Each path is a new rotation, seen through one point. The rows after it are directions, each followed by how far the rotation turns it, in degrees a step (0 if it stays put).
Each turn is a multiple of 5 degrees from 10 to 175, or 0.
Each row of a path follows its step; steps can be skipped.
Rotation 1:
step 2: [  4  12  10   1   9  -7  -1  10   8 -17   0   1  -5  -4   5 -26  16  15
  -1   6  19  27  10  -1 -11   8   8 -27   2  -8  -2  14   9   8   2  -6
  -4  24  -4  -7  11  -6 -21  10  11   8  25 -32   7 -19]
step 4: [-16  -2  -3   0 -21 -21  12  12  -3  13 -15   0  11  -8 -14  12  -5  -3
   5   6 -34  -8 -15  20  -9 -14 -17 -30  -2   0 -11  19 -11  -5 -15  13
  26  -5   0   0  -7   9  10  -7  12  -1   0  -6  14  -1]
step 11: [ -2  14  -1 -22  -4  -4   5 -13 -15  16  13  10 -17   1  -7  -6   3   4
 -26 -23   5  16   3  13   4   5  29  12   8   2   7 -29   6  19 -12 -23
  -4  -9  11  15  18  -8   7  12   3   1  -3  18   2  -8]
step 14: [-11  -5 -22   2  23  -1  -6   9  -2  -1  -7  18   5  -9 -15  12   0  11
  -3  -8  -1  18 -15   6   6   1   2 -24 -13  -1   6 -28  14   4 -20 -10
 -12  19  -8   0 -32   0  -4  31  -2   1  10  10   8   2]
step 15: [ 14  10   7  -2 -17  -3  30  -5  -5 -12 -13 -13   7   1  -6   7  -3 -20
  14  11  12 -14  14  -9  24   7   0 -16   1  -3  -3 -16 -11  15  -5  41
  11  -5  -3 -11  12  -3  -3   0  25   9   5 -11  -6   6]
step 20: [-10   6   5   8  10  13  -6  -6 -16  11  14  17   8  -7 -36  -7   9  20
  13  20  25  13  -4 -10  13   4  -7 -19  -9 -14 -17 -11   6 -18  -5  -2
  19 -10   0  14 -12   6   5 -17  -7 -10 -12  -7  -5 -15]
step 22: [  5  -2  -4 -23  -7  19  -1  -5  13   0   7  -4  -1 -10  21  10   6  -7
  11 -31 -22   6   2   6 -23  -2   3  -1 -12 -16  16   1   2 -13 -16 -31
  18 -11  21  -3  -8  -4 -15 -16  -6  16  -9  10   9  -1]
step 25: [ -3 -13   7  -5  30  12  13 -10  -7 -16 -27   1  19   7   9  -7  -6  -8
  14 -17   1  -6  12   9  -3   7  -4   1 -10  15  -1   6   4   0 -16 -18
  20 -23 -36  -2 -10   1 -17  18  -1  -7  -6   4  -9   1]
Speeds:
[-2 -1  1 -5  6  0  0  4 -7 -5  5 -4 -5  0 -3  1  0  5 -1 -3 -2  2 -1  0
 -4  2 -8 -4  2 -2 -5 -1 -1  2 -1 -5  7  3  0  1  3 -6  5  3 -5 -2  3  0
 -1  2]	120
[ 2  2  0 -1 -2  4 -1  2 -1  2  4 -4 10 -7 -3  2  5 -2  2  3 -3  1  4  4
  2 -1  3  2 -1 -4  3  2 -4  6 -1 -2  5  2  6  2  4 -1 -2 -3  5 -7  3  0
  1 -2]	160
[ 5  0 -5 -3  8  1 -7  0 -2  1  2  4  0 -1  4 -2 -2 -1 -2 -5  1  3  5 -3
 -4 -1  1  2 -2 -2  2 -3 -3  4 -6  2  3 -6  2  7 -6  4 -2  6 -3  0 -2  2
 -1 -4]	130
[ 1  2  1  2  6 -3  3  2  0 -3  2 -1 -4  3 -3  0 -3 -4  1  8 -7 -1 -1  2
 -3  4  5 -2  3 -2  2  5  1  4  1 -2 -1 -6 -8  3  3  3 -3  1  6  2  4  4
 -5 -2]	175
[-6  2  6 -7  3 -3 -5  1  0 -3  0  3  0 -3  0 -4  1  0  1 -2  1  0  1  6
  5 -2  2 -2 -3 -2  4 -2  0 -5 -6 -7 -7 -4  0 -7  2 -2 -2 -1 -3 -3  3 -2
 -5 -4]	125
[-6 -2  0 -4  0 -1  3  5 -4  1 -7 -1  7  1  1  9 -5  4  2 -2 -2  3  3 -2
  1  1  0  2  4  5 -2 -5  3  3 -1 -5 -1 -1  1 -3  3  5 -3  3  2  5 -1  7
  4 -2]	100
[-3  2 -4 -5 -2  6  2 -1 -1 -2  8  6  5  0 -5  0 -5 -6  2 -4  3  0 -8  2
  2 -1  0  0  3  7 -2  0  1 -1  2  4  4 -4 -2 -2  1 -1 -1  3  3 -1 -2 -3
 -4 -2]	70
[ 1 -1  1 -1 -2 -2 -5 -5 -2 -5 -6  6  4 -1  0  0  2 -1  4  6  7 -1 -1  2
 -2 -5 -3 -6 -3 -3 -3  2 -2  6  1  1  6 -3 -3 -1  3  3  5 -2 -1  8  2  2
  1  0]	135
Rotation 2:
step 2: [  3 -16   1   7 -16 -14  -5 -26 -16  12   6  -4 -15   2   2 -15 -13  -7
  -6   7   8 -13   9 -30  19 -15  -1 -10   6 -12 -11  -5   2  -5  36   4
   2  14  10   1   6  12  -1   0   5 -12  -4  -7  -3 -17]
step 4: [  7  -5  11 -11  -7 -20  -7 -19   0 -14   8 -13 -10  -4  23 -10 -11  -8
 -11   5  14 -15  -4 -23  17 -23   5 -16   3   7   0  11  20 -10   9   3
  17  -6  13   2   8  21  12  -8   4  15 -15   1   0  -3]
step 5: [  4  -3  -9  -6  -2  25   1 -14  -2 -18  19  14   0  -5  -9 -10  -8  22
  -5 -20  25 -22   8 -18  -6   3   4 -12   1   7 -13 -15  18  -6  17   2
   8  -5   5 -13   0   3 -13  21  -9  -9  -6   2 -10  11]
step 9: [ 10   7   0 -15   4  -8 -13 -21 -16  -5   7  10  11   4   8  -4 -15  12
 -16  -4  14 -14  -6 -17  -6 -10 -10   4  -5 -15  -2   3  10 -20  19  -2
  12   2  39   6  17   4  12  12 -13  -1   8  17   1  -2]
step 11: [ 14   2   6   8 -11  -1  -7 -24  -5   8  19  -7  -3  -4  -1 -18  -2   5
 -28   3   6   2  14 -15   4 -12   4  -1  22   1  -3   8   4 -19  20 -13
  -1   3  41  -3  -2  -4  14   6   1 -20  -9   1   1   2]
step 12: [  4   7   1   5   0  -1 -19   6   3   5   6  -6  -7  11  15 -13   1  24
   5  -9  34  -4   5  13  -1  -9  10 -10  -3   6 -19   1  17  -9  30  -9
  16 -13  -8   8  18  10   0   1 -17   5 -25  -8  -9   1]
step 16: [  7  15   3  12   5  -5  -2 -23   1  -2  11  -7  -7  -1  10 -16   3  16
   1 -21  12   9   7   1 -14 -21  -4  -3  -6   1  -6 -17  21  -2  12 -26
   8   7  22 -18  -6  20   1  18 -14 -10   9  -9 -12   3]
step 17: [  4 -13   5   6   6  -7  -5  -8  -9   2  -4   5  -4   8  -2  -6 -17  -7
 -20   2  29   2 -23   9  -3   6  29  -1  -3  22   6   2   2 -20  25 -14
  14  14   6  11  17  11   0  10 -16  -5 -18  -1   6  -3]
Speeds:
[-2 -1  0  4 -3  4 -2  3 -1  2  4  2 -1 -4 -5 -4 -1  0  1 -5 -2  8  0 -2
 -1 -5  1 -2  7  4  6 -3 -1  4 -1 -3  5 -2 -2 -4  3  1  8  7  1 -4 -2  3
  2  6]	70
[ 4 -5 -3  0  7 -2  6  0  1 -3 -4  0 -2  0 -4  0  0 -3 -6 -2 -6 -1  2  2
 -5  2  3 -4 -8  2  4 -2  6  3 -3 -1  2  2  1  0  0  7 -1  4 -2  0 -1  7
 -4  0]	35
[-4  0  2  4  0  2  4  1  3  7 -4  2  0  0  6 -4  1  3  1  6  4  2 -1  3
  2  3 -8 -8  0  0  0 -3  3  1  0 -2  0 -2 -2 -6  3  8  0 -2  6  4 -1  2
  3 -4]	170
[-2 -3  2  2 -2  0  2  7  0 -5  5  7 -1 -1  2 -6 -1  4 -3  4 -1 -1 -2  2
  4  5  0  0 -2  3 -3 -2  4  6 -5  0  2  1  1 -3 -5 -6 -1 -4 -5 -9  1 -2
 -1 -4]	145
[ 2  2  0 -4  1  0  0 -3 -4  5  0  0 -3  0  3 -1  3  3  4  3  0 -1  0 -5
 -1 -4 -8  4 -4  1 -4  6  3  5  2 -2  2  2 -5  0  5  0 -4  5 -1 -9  3  5
 -3  4]	155
[-2 -1 -2  3  1 -4 -1 -2 -5  5 -3  5  3  1  0  1 -3 -4  2 -1  0  7 -5 -3
 -1  1 -3  3 -7 -2 -1 -6 -4 -6  0 -4  2  6  1  1 -3  3  5 -1 -5 -3  6 -3
  2 -3]	45
Rotation 3:
step 1: [-10  11   2   7   9  -1 -12 -22 -30 -23  -8   9 -10  20   1   2  -4   8
  -5  15  -2  21  12   7 -15 -12  14  -1   4  11  -8  -7  -5  -7 -22  11
 -15 -18   4  -8  17 -13   7  -7  11   0   7 -10  -3   2]
step 4: [ -7   8  14 -24  16 -11   8  19 -20 -17  -5  -8   1  24  -9  19   9   6
   0  22   9   5  -5  -5   3  -8  15 -13  -5   0  12   4  -9  -4  -5   6
  -9  -1  15 -11  15   7   9   6  18  -7   8   5   7  23]
step 5: [-19 -14  24 -12  -4 -13  12  -9 -17  -8 -18  -3   6  23 -14   2  10  -8
 -16   6  18   2 -13  11   1 -20  16 -16  -2   8 -10   0  -7   9   1  -2
 -18   7   8  -7  -5   9  20 -17   6  -1  13   8  -3   6]
step 6: [-21 -12  16  -1   9  -3  15 -28  -7  12 -14   4  -7  18  18   4  -4   6
  -8  17   5  -6   2  11 -17 -27  13 -10  -6   2   7  -6  -2  -6  -6   3
 -19   6  -2  15   1 -10  10  -5  24   9  12   2  -7  13]
step 12: [-19  -5  14  -6  16  -1  13 -24  -2  -6   6  -4   0  22  -4  14   9 -12
   2  18   5 -13  -8   1 -23  -7  13  -6  13  -5  11  11  14   3   2  12
 -29 -13   1  -4   3  11  20 -19  -9  -4   3  -7  -6  12]
step 20: [-18  14   6   2  -8  -3 -10 -13 -14 -10   6  -7   5  -1   0  15  19  -2
   3   4 -10  16  11  10 -18 -11  18 -17  -5   7  16  -9  -7 -10  -8   5
 -16 -18  -4  -7  -1 -12   4 -26  20 -26   7   3   2  11]
step 22: [  2  -3  24 -23  19  -5   6  -3   3 -12   4 -18   1  19  15  18  -2 -13
   2  14 -10   2   2   6 -16 -10  13  -5 -22 -13   5  12  13  -7 -25 -14
   4 -11   5 -12   1  -1  12   6  16  -4  15  -1  11  -6]
step 24: [-14 -21  23  -1   2  -4   8  10 -20   8 -19   3 -13  17  -3   4  13   2
  -4  -2  15  11   2   8 -19 -10   3 -18   0  -6   0  10  10 -13   6  16
 -22 -20  -3   4  -6   4  19  -3   5  -4  28  -2  -2  -8]
Speeds:
[-1  2  0 -3  1  4 -2  5  1  2 -2 -7 -8 -1 -5  4  0 -8 -1  4 -3 -5 -2  3
 -3  4  0  6 -3  2  5  5 -2  1 -2  2  2 -2  0 -4  3 -4  1 -6 -1 -2 -3  0
 -1  6]	140
[ 0 -3  2 -2 -5  1 -1  1 -4 -3 -6  0  3  3 -3  2  2  3  6 -3 -4  0 -2 -1
 -2  1  0  5  3  4 -7  1 -3  0  6  0 -1 -4  2 -8 -2 -3  1  3 -3  6  4 -8
  4  3]	110
[ 2 -1  2  1 -1  2 -5  2  3  0  1  2 -1  3  1 -4  3 -3  3 -1 -1 -3  2 -5
  3 -7  1  0  2  2  7  1  7  2 -1  6  1 -6 -5  1  5  1  1  6 -7  3  5  4
  6  2]	70
[ -6   6   0   2  -3  -6   0   0   6   0  -2   0   1   0   2   5   7  -3
  -3   0  -2   1  -3   0   0   1  -2  -1  -3   6   0  -3  -4   4   5   0
  -2   6  -4  -3   4  -4   1  -1  -4  -1   4   3   2 -10]	120
[ 1  5  2  4  0 -1  3  5 -4  1  3 -7  2  1 -5  2 -7  2 -4 -4 -5  1 -1 -1
  5  1 -2 -3  2 -5  2  7  3  1 -1 -5 -2  0 -2 -2  4 -4  5  6  1  2  5 -1
 -5 -4]	55
[-2  0  3  2  0  0  8 -3  1  0 -3 -2  2  2  6  0  0 -3  9  0 -2 -8 -3  1
 -1  3 -6 -5 -4 -2 -4  3  8  3 -1  4  2  1  4  6  1 -5  0  0 -1  3 -2 -2
 -3  0]	115
